0: [ 0.4  0.4  0.8  1.5  0.0 -0.2  0.3 -0.9  2.6 -0.5 -0.3  0.0 -1.5 -1.6 -2.3 -2.1]
1: [-0.1 -0.8  1.2  0.3  0.8  1.1  0.5 -0.2  0.0 -0.6 -0.5 -0.3 -0.2 -1.0  0.4 -0.2]
2: [-0.3  3.0 -0.9 -0.2 -1.1 -1.5  0.8 -0.5  1.2  0.1  1.1  0.1 -0.6 -0.9 -2.7 -1.0]
3: [ 0.6  0.1 -0.4  0.7 -0.8 -1.0  0.4 -0.3  2.3 -0.4 -1.3  0.3 -1.7 -0.9 -1.7 -0.3]
4: [-0.2 -0.1 -0.7 -0.5 -0.1  0.7 -1.1  0.4 -1.6  0.1  1.6 -0.3  0.8  1.5  0.7  0.4]
5: [-0.4 -0.4  1.5  0.1 -0.9  1.4 -0.1  0.0 -0.1  0.0 -0.3  0.6  2.4 -0.1  1.5 -0.2]
6: [-0.2  1.2 -1.8  0.1 -1.3 -1.8 -0.2  0.6  1.3  0.6  0.3  0.4 -0.5  0.9 -1.6 -0.6]
7: [-0.3 -0.9 -0.3  0.4  1.1  0.8 -0.9  0.1 -0.1  0.3  1.0 -1.0 -0.7  1.1 -0.2 -0.8]
8: [-1.5 -1.5 -4.3 -2.4  0.1 -0.8 -1.9  1.5 -0.6  0.1  0.8  0.0  0.3  3.9 -0.2  1.3]

[ 0.4  1.4  0.6 -0.3 -0.6  0.7  0.6 -0.5 -2.9  0.4  0.6 -0.5  0.9 -1.0  1.0  0.7] 4
[ 0.1  3.2 -0.9 -0.3 -1.0 -1.1  0.9  0.2  0.1  0.4  1.0 -0.1 -0.8 -1.7 -2.1  0.3] 2
[ 1.9  0.1  2.7  1.8  0.6  0.2  0.9 -1.0 -1.6  0.5 -0.9  0.3  2.2 -1.1  1.8  0.6] 5
[-0.7 -0.9  0.9 -1.5 -0.1  1.7 -0.2  0.5  1.3 -0.6  0.5 -0.5 -1.1 -0.5  0.7 -0.4] 1
[-0.7 -0.8  1.0 -2.0 -0.1  2.0 -0.3  1.0  1.0 -0.5  0.5 -0.1 -0.5 -0.2  0.4 -1.0] 1
[ 0.8  0.3  0.4  2.6  0.2 -1.5  0.6 -0.9  1.0 -0.3 -1.2  0.8  0.1 -0.2 -1.0 -1.3] 3
[-0.6  0.8 -0.6 -0.2 -0.6  0.4 -0.3  0.3  1.7 -0.2 -0.1  0.4 -0.4  0.9 -1.3 -1.6] 6
[ 1.5 -0.1  1.5  2.0  0.4 -1.1  0.3 -1.9 -1.5  0.2 -1.0  0.2  1.3 -1.1  1.3  0.6] 1
[-0.4 -1.7 -1.4 -0.1  1.4 -0.3 -1.0  0.7 -0.2  0.4 -0.3 -0.1 -0.9  2.2  0.1  0.2] 7
[ 0.6  1.7 -0.5  0.0  1.0 -0.5  0.4 -0.5 -1.6  0.4  0.3 -0.8 -0.1 -0.7 -1.4  0.6] 1
[-0.2  0.3 -2.3 -0.9  0.7 -1.6 -0.5  0.1 -2.7  1.0  0.5 -0.6  0.4  2.1  0.0  1.8] 4
[-0.1 -0.2 -0.3  0.5  0.0 -0.4  0.0  0.0  0.8 -0.3 -0.8  0.5  0.3  0.2 -0.1 -0.5] 1
[ 0.9  0.7  2.6  2.0  0.5 -0.1  1.4 -1.1 -0.9  0.0 -0.5  0.0  0.5 -2.1  0.9 -0.1] 1
[ 0.9 -0.1  0.6 -1.2  0.2  1.5  0.5  0.5 -2.5  0.4  0.9 -0.6  0.0 -0.8  1.5  1.7] 4
[-0.6 -1.7 -0.5 -1.5 -0.7  1.5 -0.2  0.8  1.1  0.1  0.6 -0.4 -0.1  0.5  1.1  0.2] 7
[ 0.2  0.0 -0.5 -1.1  1.9 -0.4  0.0 -0.3 -2.1  0.8  0.3 -1.2 -0.3  0.1 -0.1  1.4] 4
[ 1.0 -0.3  1.7  1.6  0.7  0.4  0.6 -1.0 -1.4  0.0 -0.8  0.0  1.1 -0.7  1.3 -0.5] 1
[ 0.7 -1.5  1.0 -0.9  0.0  1.1  0.7  0.7 -0.9 -0.1 -0.2  0.2  1.3  0.2  2.2  1.0] 5
[-0.2  0.2  0.3  0.5 -0.4  0.1  0.1 -0.2  1.9 -0.4 -0.4  0.4 -1.3 -1.1 -0.8 -0.9] 3
